A single turn carries every row of the set below to another of its rows. Some are shown first; where does it send the rows asked next?
J947: [ 17  -2  13  14  36   2 -28  -3   4 -51  16   2 -10   7]
J123: [ 23  14   3  24  28  13 -39  -3  20 -46  28   6 -11   1]
J480: [-12  32 -10   3  20   8 -25 -44  -2   9  33 -27 -18  31]
J798: [-19  49   1   8  -1 -13 -44 -30   5 -10  -9 -24 -37  19]
J136: [  5   6 -23  37  14  28 -39  12 -16 -31 -13  11 -11  17]
J793: [ 13  16 -24  22  14  -5  10 -34   9 -11 -35 -27  16  -9]
J455: [-21  36 -17   5  15  13 -19 -47   4   7  32 -32 -16  23]
J437: [  0  21 -27  23 -11 -19  15  12  12 -21   8 -20  23   2]
J920: [ 14  18 -46  15  18  -9  -1 -28   4 -11 -24 -44  13  -6]
J831: [ 17  24 -34  17  19  -9  -2 -39  -2 -16 -28 -31   9 -17]
J272: [-16  21 -27   9  16  12 -21 -46   9   8  35 -25 -26  26]
J549: [ 19  -4   6  20  18  11 -37  -2  10 -60  16  -3  -7   4]
J34: [ -1  23 -40   8 -23 -12  12   6   9 -32  -3 -19  13  17]
J914: [  1  -4 -21  46  10  30 -44   4 -10 -15 -14   5  -5  16]
J630: [-19  37  -9  12   1  16 -13 -49   7   2  35 -24 -11  27]
J722: [ -3  22 -45  21 -12 -16  22   2  15 -18  -2 -12   7   9]
J623: [-30  28   8  16  10 -15 -35 -37   9 -19  -8 -28 -39  28]
J681: [  6  -3 -17  47  13  31 -45  13  -9 -20  -6 -10 -15   5]
J402: [ -5  24 -40  17 -12 -12  15  11  14 -24  -5 -12  21   5]
J38: [ 12   4  12  21  30  15 -37  -1  16 -55  18   0 -12   5]
J840: [-19  39   5  20   4 -16 -38 -21  10 -17 -13 -35 -41  28]

J840 -> J914
J722 -> J480
And these:
J798 -> J681
J272 -> J947
J123 -> J437
J920 -> J623
J402 -> J455

A single turn carries every row of the set below to another of its rows. Some are shown first; where does it send the rows asked next?
J654: [ -1 -13  -7 -10  -7  14  28  -6  10 -24  -1  -4 -22  40  37 -11 -42 -14
  -2]
J795: [-33  27   1  16 -31  26  -4   9   1   5 -18   2 -33  14   7 -14   2   9
  41]
J696: [  5 -18 -11 -18   4  13  32  -6  -4 -25   5  -3 -10  34  35  -5 -34 -12
 -10]
J980: [-39  29  -2  13 -27  14   0  17  -6   9 -20   0 -34  29  22  -8   7  -3
  42]
J420: [ -8   4 -18 -26   6  62  11 -11 -13  -9   1 -12   3  -2  20  27 -10 -19
  15]
J400: [-49  34   0   8 -24  15   3   0  -9   9 -12  16 -39  15  34 -10  14  -8
  43]
J944: [-13 -17  -5 -11   0  16  23  27 -34  23  11 -28   2 -18  47 -28  11 -39
   0]
J164: [ -8 -15  -1 -19   0  21  18 -10   7 -27  -3   1 -13  39  45 -11 -38  -9
  -8]
J972: [ 14  19  -4   1   1   7 -24 -49 -13 -15   5  -9 -13 -17  37 -23  30 -18
  32]
J923: [ -8  -1 -27 -22   0  69   5  -8 -20 -19   2  -9   0  -4  25  14  -1 -24
  28]
J787: [-39   7 -25  21  -5 -10 -12  -4   3  20  22 -16  10  19  47  -4   7 -12
  15]
J51: [-21  -3  -5 -18   9   7   1  32 -34  25   4 -29  -5 -21  39 -23  -6 -36
  -5]
J535: [-10   6 -22 -27   9  63  12  -1 -22 -14   4 -13   7  -8  10  11  -6 -20
  18]
J883: [  0 -25  -5 -16  -3  17  16  -1  11 -26   3 -15 -14  42  39 -10 -30 -14
 -10]
J44: [-40  20 -18  10 -13  -9  -8  -5  -5  40  11 -15  -3   9  46   8  14 -17
   7]
J608: [  0  23   7  -3 -22  10  19   1 -51 -15 -19  -8 -40  -2  35 -36 -26 -34
  21]
J218: [-44  20 -18   6   4  -8  -3  12  -2  31   3 -18  -6   7  47  15  14 -14
  11]
J82: [-20 -10  -1 -12   0  -2   9  27 -47  24  12 -19  -5 -20  41 -31   5 -32
   4]
J529: [-22   9  11  -2  -8   5  12  14 -44  -9 -13  16 -47  -3  28 -46 -11 -35
  25]
J300: [-17  22   7  -7 -20  13   9  17 -54 -10  -9  -1 -43   3  36 -33 -18 -32
  32]
J612: [ -6 -17  -1 -27  -8  10  21 -10   6 -25   2 -10 -14  41  39   4 -33 -22
  -7]
J122: [  4 -14  26  10 -20  16  13 -12  35   8  -3 -10 -32  -2  34 -43  24  -5
   7]
J232: [ -1 -17   3 -12  -1  15  20  -3  18 -25  -6 -14 -19  33  36 -11 -37 -11
 -15]
J96: [ -8   2 -20 -28   4  58  -3 -11 -14 -11   6 -17   4  -2  13  24  -8 -10
  23]
J764: [ -6   0 -15 -26  13  58   1 -10 -14  -6   1  -6   3 -12   5  19  -6 -26
  23]
J546: [-26 -12 -11  -6   3  -4  -3  26 -36  10   3 -33   0 -30  38 -23  -2 -36
   0]
J399: [ -6 -18  -7 -10 -11  20  28 -12  11 -24 -16 -17 -18  39  38   2 -33 -15
  -6]
J344: [-11  -3 -16 -27   6  60   1 -11 -24 -11   7  -6   3   0  10  21  12 -15
  22]
J896: [-18  -7  -7  -9  16  -7   8  35 -36  16   0 -14 -12 -14  39 -23  -2 -33
 -12]
J287: [-40  23  -4  16 -25  18  11   1  -8  14 -13  10 -44  26  19 -21  16  -6
  43]
J7: [-38   8 -17  14  -6 -21  -6   8  -6  32   5 -16   5  16  41  -4  14 -11
  11]
J585: [ 11 -17  28 -14 -17   8  12  -3  32  -2 -10 -14 -32  -1  34 -43  23  -5
   7]
J109: [  7  23 -12   1  -5  26 -10 -52 -12 -11  14  -2  -6 -23  37 -17  30 -27
  30]
J823: [-39   9 -18  18 -24 -10 -10   4   0  30  -2 -18  -3   2  49   9  18  -6
   4]
J704: [ 10 -21  34   1 -21  16  21 -10  26  -2   2  -5 -41  -1  28 -39  11 -11
   8]
J676: [-18   4 -10  -6 -19  15  13  22 -51 -24 -14   4 -36  -4  36 -44 -14 -28
  26]
J863: [-12   9 -20 -22  18  54   5  -8 -11 -12   2 -19  17  -7  13  15   8 -18
  25]
J5: [ 12  25  -5  -5 -15  20 -15 -53 -14  -9   5  -9  -7 -23  34 -18  28 -19
  30]
J28: [ 12 -21  23  -1 -20  11  17 -16  24  -5  -5 -15 -29   2  31 -51  29 -16
   9]
J558: [  4  27  -6   8  -1  18 -19 -49 -14  -8  11 -15   0 -26  41 -21  26 -27
  20]
J745: [  6  32   7   7 -11  19 -25 -46   0 -14   6  -6  -7 -16  45 -20  27 -22
  24]
J640: [-15  14  -1  -5  -5  10  10  17 -47 -15 -15   2 -43   9  33 -51 -21 -29
  23]
J637: [  4 -19  17   3 -23   5  12 -15  32  -3  -8 -18 -26  -7  26 -43  20   0
  -5]
J683: [  7 -14  21   6 -12  11  11 -16  30  -9   0  -8 -30  -6  29 -55  27 -10
   7]
J759: [-41  15  -7  19 -36  13  15   2  -8   2 -20   3 -45  20  28  -8   5  -8
  49]
J876: [ -1 -15  26   0  -7  13  23 -14  34  -4   1 -19 -37   2  32 -43  27  -8
   9]
J244: [  7  13 -13   2  -9  17 -21 -45 -10 -16  19 -11  -8 -34  36 -28  23 -24
  27]
J846: [ 18  30 -10   1  -5  13 -14 -46 -10 -10  11  -4 -10 -21  39 -17  33 -24
  14]

J863 -> J696
J846 -> J764
J787 -> J944
And these:
J535 -> J654
J218 -> J896
J676 -> J759
J585 -> J972
J980 -> J7
J287 -> J44
J96 -> J883
J232 -> J683
J244 -> J923

A single turn carries every row of the set below to another of its rows. Some are shown first; where does it send the rows asked next?
J803: [-32  -6   8  13  37  25 -22  -6 -18  14 -17 -14  23  -1 -11  19  20]
J522: [ 26  23  -6  13  11 -24   3  40 -30  12  18  11  10   2 -18   7 -45]
J382: [-29   4  -8   6  33  26 -11  -4 -27  -2 -11   9  16  -9  10  32   2]
J20: [ 21  22   5  14  16 -26   7  45 -16  22  18  10   8   8 -23   7 -43]
J895: [ -2  14  28   5 -24   9   2  21   4  -5  14 -31  16 -14 -39 -37 -24]
J88: [  7  43  30  -1 -19  -3  18   9   3  15   5 -36  -9   0 -30  -1  -6]
J550: [ 14  38   7  -7  17 -14  12  23 -54  18  14  14  11  10 -21 -18 -30]
J445: [-38 -10  16  20  43  29 -16   0 -13  19 -10  -1  24 -12  -2  21  -3]
J710: [-27 -16  16  12  28  25 -23   0  -3   1 -21   0  21 -17  16  11  -3]
J394: [ 12  22   1  11  29 -19  12  42 -26  27  11  15   6  10 -14  16 -43]
J294: [  5  19  35   3 -17  -6   0  25   4  -7   9 -32   7  -3 -45 -31 -12]
J72: [ 13  39  34   4 -28  -5  14   7  -2  20  10 -35   2  -5 -22  -2 -10]
J360: [-19  -5   3  10  45  43  -9 -10  -7   4  -4   5  21  -6   3  18   7]
J60: [-30 -18  -5  15  33  21 -26  14 -19 -17  -7  13  27 -12  -1  13  -5]
J80: [  9  18  39   3 -26  -5   1  17  -5  -1  14 -32  18  -6 -37 -32 -15]
J938: [ 19  31  -6 -10  15 -15   9  21 -54   4  17  10  13   9 -24 -11 -37]
J659: [  2  30  29 -11 -19   4  23  -2  -2  17   4 -46   8   1 -31  -1  -3]
J962: [-31 -17  10  19  35  22 -30   4 -11   9 -15 -13  28  -3 -14  14  15]
J200: [-41 -12  18  13  45  31 -16  -3 -23  11  -8  -1  28 -11  -7   8  -1]
J111: [-20 -17   0   4  34  23 -27   4 -17   3 -25   2  28  -8   7   0  14]
J427: [ 17  19  36  -1 -19   5  10  21   8  -7  16 -28  17  -9 -38 -28 -14]
J778: [  4   3  33   5 -20  -3   4  23  13   2   9 -42  20  -5 -41 -17 -14]
J974: [  4  19   5 -11  33 -12  12  29 -51   8  12  16  18  16 -28 -17 -38]
J458: [  5  33  -2 -10  19 -12  15  24 -54  15  14   7   6   3 -28 -21 -37]
J890: [-24  -8   4  18  19  36 -12  10  10   3 -10  -6  22 -22   2  23  15]
J561: [ 12  33   6 -16  20 -14  17  20 -48  10  18   9  12  16 -32 -17 -33]
J850: [-18 -10  -2   8  32  23 -21   1 -13  13 -27   0  21  -8  14  15  15]
J353: [ 19  39  31  -4 -21   7  24   8   7  11  13 -31   4  -6 -26  -2  -9]
J241: [ 21  25   7  18  13 -23   0  47 -28  23  16  16  10   3 -18  -5 -39]
J261: [ 14  22  -4  17  14 -22   5  47 -25  25  14   8   3  -5 -21  -2 -48]
J39: [ 12  37  26  -6 -20  -4  25   4  -1  22  13 -36   4  -1 -28   5 -14]
J19: [-19 -16   5  16  45  40 -17   0  -1  -3  -2   8  27  -8  -2   8   2]
J255: [ 16  27  -9  23  14 -19  -5  49 -18  16  10  16   0  10 -20   4 -37]
J188: [  9  10  31  -1 -18  -7   7  22   2  -1  18 -31  21  -4 -45 -29 -22]
J726: [-30  -5   6  -2  22  43 -10  -4 -12 -10 -10  -6  29 -17  -7   0  21]
J953: [  1  43  21   2 -25  13  21   2   3  20   9 -36  -3 -11 -20  -1 -16]
J230: [-19 -17  -6  20  29  29 -23 -11  -5  -1  -6 -10  22  -7   0  27   3]
J648: [  6  41  -7  -9  20  -8   5  21 -52   4   9  14   4  20 -27 -19 -26]
J724: [-22 -16  -4  10  32  33 -22 -17 -17  -9  -5  -9  28  -4  -5  12   6]
J62: [-30  -8  16   1  30  29 -16 -12 -15   0 -22  -1  20 -14  16   7   3]

J710 -> J850
J778 -> J394
J294 -> J261
And these:
J890 -> J382
J550 -> J80
J255 -> J953
J360 -> J724
J427 -> J522
J803 -> J200
J20 -> J39

